In the data rows, the value 128 means zero.
Here is a table of points, one per row:
[143 165 146 130 101  73 191 152 180 118 164 130 191  99 115 147 102 156 111 157 114 102 157 182  77 105  93 140 127  92 136 146  95 131  78]
[188  97 136  96 106 129 157 141  72  72  85 190  75 189  84  97 110 176 189 133 123 190 128 131 167 190 134 108 153 190 163 139  81 189 123]
[135  88 146 172 167  93 124 100 120  89 137 110 118 154 126 137 124 148 153 169 126 174  85 109 170 130 133 148 135 126 172 174 120 111  72]
[ 98  78 105  81  73  88  72 190 119 114 173 161  74 135 186  89 189 123  88  73 176  91 131 140 109  75 108 159 119 120 132 170 184  73 145]
[175  73 181 190 149  89  90 113 107 105 106  91 100 191 189 116 106 159 168 176 155 142  73 107 178 107 145 145 141 102 153 178 124 124  72]
[107 134 123 109 121 140 147 125 116 161  90 100 110 147 100 134 142 118 106 144 113 142 124 113 111 120 149 101 146 153 120 112 101 144 141]
[ 72 162 123  81 121 110 189 105  84 176 141 113 170 164 155 126 111 121  94 190  99 169 105 110  74  91 135  73 111  97 131  92 132 125 101]
[105 121 115 114  72  87 122 150 140 140 166 143  73  86 188  73 172 137 120 126 122 126 182 163 138  73 121 130 187  94 113 169 145 114 140]
[123 138 109 133  79 146 130 128 110 142 100 134 133 139 127 122 124 105  86 101 126 147 115  97  71 122 168 110 138 178 105 107 141 131 154]
[119 132 135 127 159  82 151 182 117 146 139 176 140  93 114 151 156 158  99 141 152 131 182 169 112 129 104 181 106  80 154 165 129  80  85]
[ 89  87  78  94 161 143 128  74 108 190 191  74 119  72 180 189  79 146  73 181 164 123  80 101 175 102 129  73  98 126 140 135  90 178 135]
[164  98 130 142 121  73 153 160  82  75 150 118 191 162 134 135 159 122 137 137 115 127 136 112 132  92  98 112 186 132 136  72 126 128 126]
[189  72 117 111 138 129 109 109 102 132  91 171 170 131  94 161 111 144 176 145  84 116 106 159 121 182 106 122 148 190 176  99  91 188 127]
[116 138 110 125 169  97 153 120 125  88 150  93 124 124 121 175 126 136 109 153 117 177  92 123 140 117  98 138  98 131 178 143 114 103  84]
[116 174 190 145 191 134 145 174 133 149 166 128 166 130 190  93 151  89 164 107 117  88 177 176 126 104 192 190 163 117 104 100 104 106 158]
[ 70 134 131 117 115  82 171 116  73 157 149 121 137 163  72 160 190 128 138 152 132 189  83 105 125 156  97 102 150 174 161 142 145 130 131]
[106  72  89 134 190 128 108  79 117 144 186  74  96  81 165 172  73 135  73 190 160 122  74 116 139 136 150  72 106 110 155 166  73 128 102]
[149 184 177 147 157 123  72  71 114  72 164 119  73 128 173  73 126 134 124  93  86  73 146 191 128 126 106 122 103 100  88 167 152 121  74]
[ 72 134 135 127 102 103 189 138  73 150 178 163 131 121 147  98 168 141  85 190  74 167 108  72  72  73  74  73  71  78 116  72 187 111  94]
[ 89 138  99 102 133 120 188 147  80 150 118 113 134 145 163 153 146 110  82 129 116 159  92  84 135  73 149 112 113 155 157  96 123 137 116]
[171  96 105 129  90 156 129  96 140 137 130 113 128 127 117 113 124 128 139 155  87 142 141 156 146 150 117 117 128 162 182  82  96 149 166]
[103 146 102  73 140 125 138 110 141 189 117  95 176 149 158 190  75  91 140 139 125 130 118 106 112 122 135 106 111 112 137  72 135 181 151]
[ 98 113 127  95 138  73 161 190 130 144 153 141 128  73 110 102 152 143 131 134 132  83 191 189 119 146 101 150 143  88 147 157 159 101  87]
[131 158 134 190  98 179  83  93 189 177  73  77 128 121  73  84  74  72  96  92 173 127 101  77 119 126 172  96 180 168  90 164 102 143 137]
[148 111 163 140 127 178 118  86 141 118 111 109 144 144 133 111 158  98 167 123 121 111 139  87 190 135 105 143 109 132 118  91  90 131 139]
[143 158 188 178 159 114 111 126 139 155 134  86 142 125  98 109 111 171 153 123 101 108 142 169 130 121 160 143 148 106 117 135 106 142 101]
[148 125 151 185 163 121 146 109  88 127 133 105 100 150 110 118 168 168 158 139 115 127 143 140 129  95 132 150 181  98 132 152 138 150  84]
[144 157 151 160 114 146  97 116 164 168  73 100 154 139  93 141  76  87 158 111 130 106  85  73 117 139 166  97 167 159 101 140 115 137 134]
[109 138  99  93 139 141  92 116 132 173 131 124 138 131 149 190 134 126 139 141 106 140 110 103 139 150 125 121  87 115 136  88 165 135 165]
[124 185  82 117 114 189  92 107 188  72 165 175 126 121 138  96  73  72 144  74 191 162 190 120 158 190 166 137 114  79  72 159 191  74 187]
[ 72 147 114  95 106 102 185 103  73 170 150 116 143 163 108 170 186 113 106 160 116 190  97 105 113 129  83  85 132 141 129 135 146 142 129]
[124 175  81  95 142 190 102 112 188  72 171 141 101 136 142  72  72  72 169  74 190 174 190 147 183 191 141 140 110  73  72 166 190  73 184]
[156  77 185 179 135  96 145 116 111 159 135 135 101 181  85 132 135 184 186 177 132 185 116 143 183 138 123 147 158 142 148 176 115 163  72]
[ 98 142  74 106 140 163 113 127 124 107 123 106 116  76 121 189 150 142  74 109 192  73 107 152 120 107  74 191  73 115  96  83 186  91 158]
[145 174 124 165 134 102 104 128 131 101 140 122 147  73  74  90 110 147 108 123 105  79 139 166  91 134 122 140 118  77  98 145 132 134 105]
[188  75 117 109 120 136 108 123 121  99  93 182 158 134  82 137 109 152 169 159  98 132 113 167 155 189 102 112 141 190 173 101  74 189 137]
[ 97 151  73  99 144 190 128 149 184 101  75 151 126 102 102 180 101 151 111 111 190 102 134 176 124  74 110 190  72 135  78 136 155  79 170]
[171 189 171 177 106 177  76  73 183 124  73 147  83 130  95 144  98  72 138  76 139 110 158  78 144 187 147 106  99 109  72 151 152  72 161]
[126 179 191 145 191 122 161 190 156 174 171 132 190  93 191  99 113  78 145 109 110  85 181 170  93 119 190 190 180 115 119 103  97 102 156]
[100  94 107 107  80  87  97 177 123 135 153 147  73  73 171  73 184 130 115 111 139 100 178 164 142  81 107 142 162  95 127 160 163  99 134]
[146 125 119 159 189  89 115 107 145  72 138 110 103 128 117 136  98 140 115 162 118 156  80 136 148 116 117 143  96 112 176 187 102  91  72]
[100 115  78 108 152 137 133 158 143  94 103 140 103  86 121 150 145 148 100  96 191  95 137 173 143 121 103 189  72 115 121 133 178  98 146]
[168  76 129 114 121 152 116 108 131  96 106 160 136 129 105 115 131 138 176 163 116 117 132 144 183 170  84 117 127 171 154 108  76 190 144]
[122 143 125 173  78 167 132  98 154 152  91 137 140 135  73 103  78  98  91  97 154 152 110  98  91 132 181 103 169 186 101 133 127 133 159]
[ 99  98 111  83 111 126  93 176 146 111 132 141 111  91 130 149 122 163 121  72 191 110 126 154 102 123 101 150  71 112 143 175 175 116 123]
[116 138 125 100 122 162 105 167 166 118  79 135 100 148 127 171 121 119  89 101 100 102 191 111  71 144 165 102 102 112  87 107 120 137 124]
[137 154 190 150 192 147 151 192 169 165 133  96 140 133 165  81 101 121 146  89 110  90 151 166 120 117 179 151 147 145  99 134 138 147 119]
[145  74 170 174 141  91 123 113 120 112 127 105 108 180 137 140 132 158 170 177 144 178  99 108 183 127 135 145 153 132 158 161 122 131  71]
[167  95 107  80  86 127 169 125  73 121  96 185  78 190 109  98 159 167 191 109 105 174 146 113 138 149 135 124 160 171 146 108  92 170 141]
[143 113 114 104 132 132 131 111  96 122 122 155 118 146 147 135 169 135 154 115  87 149 123  95 125 155 103 134 111 133 157  88 131 137 165]
[148 143 136 116 122 178 130 111 140 131  75 190 118 130  87 155 164 190 139 131 104 108 127 145 133 178 125 123  76 120 115  97 162 106 172]
[129 142 120 143  80 143 135 121 128 170  73 119 157 151 117 119  85  99 103 113 133 126  82  75  72 109 191 108 153 179 107 110 125 137 147]
[ 77  94 122 124  77 108  83 147 114 120 152 104 108  72 158 142 134 176 115 105 165 125 122 133  93 103 132 102 113 116 146 190 152 164 127]
[177 155 157 144 134  92 115 140 107  96 159  98 157 126 143  90 129 103 118 131 107  94 146 183 144 108 110 121 126 125 108 104 134 117 111]
[ 98 149  97 104 122 157 161 158 113 131 109 102 120 146 131 157 142 110  73 116 120 146 130 115 115 107 148 135 102 140 116 101 115 138 137]
[110 136 132 104 120 146 151 156 145 121 140 190 121 106 154 123 185 157  99 133  74 110 119  86  72 147  74 113  72  75 163  73 174  97 163]
[155 161 113 145 148  75 148 191 144  93 181 119 190  87 134 136 130  80 102 143 101  81 150 132  96 129 161 170 177 116 126  86  80  82 103]
[138 131 163 154 116 175 106  94 130  99 130 112 168 149 144  99 140  81 136  72 127 120 116  74 147 129 129 120 139 170  81  98 118 135 159]
[154  73 116 100 129 153 129  82 108 116 115 167 150 120 131 130 156 141 190 143 115  89 149 119 170 154  73 128 147 141 163  92  78 190 136]
[129 157 139 191 102 167  80 103 189 168  73  90 129 135  77 111  92  72 128  84 156 134  96  74 123 139 165  91 157 155  78 150 114 125 147]
Along one direction, these points spread out more than along any other. Take the direction at right angles to it along which they spread out most. Then take the direction at right angles to both along which they spread out most. Go by this last direction. For each point below, how far along it does it lie, from 0 to 99? The average is 50, and the first point in the table lies past the average. One standard deviation of the points above along it is 16.
[107 134 123 109 121 140 147 125 116 161  90 100 110 147 100 134 142 118 106 144 113 142 124 113 111 120 149 101 146 153 120 112 101 144 141] 35
[148 111 163 140 127 178 118  86 141 118 111 109 144 144 133 111 158  98 167 123 121 111 139  87 190 135 105 143 109 132 118  91  90 131 139] 57
[106  72  89 134 190 128 108  79 117 144 186  74  96  81 165 172  73 135  73 190 160 122  74 116 139 136 150  72 106 110 155 166  73 128 102] 38
[137 154 190 150 192 147 151 192 169 165 133  96 140 133 165  81 101 121 146  89 110  90 151 166 120 117 179 151 147 145  99 134 138 147 119] 69
[143 165 146 130 101  73 191 152 180 118 164 130 191  99 115 147 102 156 111 157 114 102 157 182  77 105  93 140 127  92 136 146  95 131  78] 58
[ 72 162 123  81 121 110 189 105  84 176 141 113 170 164 155 126 111 121  94 190  99 169 105 110  74  91 135  73 111  97 131  92 132 125 101] 19
[109 138  99  93 139 141  92 116 132 173 131 124 138 131 149 190 134 126 139 141 106 140 110 103 139 150 125 121  87 115 136  88 165 135 165] 30
[ 72 134 135 127 102 103 189 138  73 150 178 163 131 121 147  98 168 141  85 190  74 167 108  72  72  73  74  73  71  78 116  72 187 111  94] 19
[146 125 119 159 189  89 115 107 145  72 138 110 103 128 117 136  98 140 115 162 118 156  80 136 148 116 117 143  96 112 176 187 102  91  72] 63
[171 189 171 177 106 177  76  73 183 124  73 147  83 130  95 144  98  72 138  76 139 110 158  78 144 187 147 106  99 109  72 151 152  72 161] 56
[168  76 129 114 121 152 116 108 131  96 106 160 136 129 105 115 131 138 176 163 116 117 132 144 183 170  84 117 127 171 154 108  76 190 144] 63
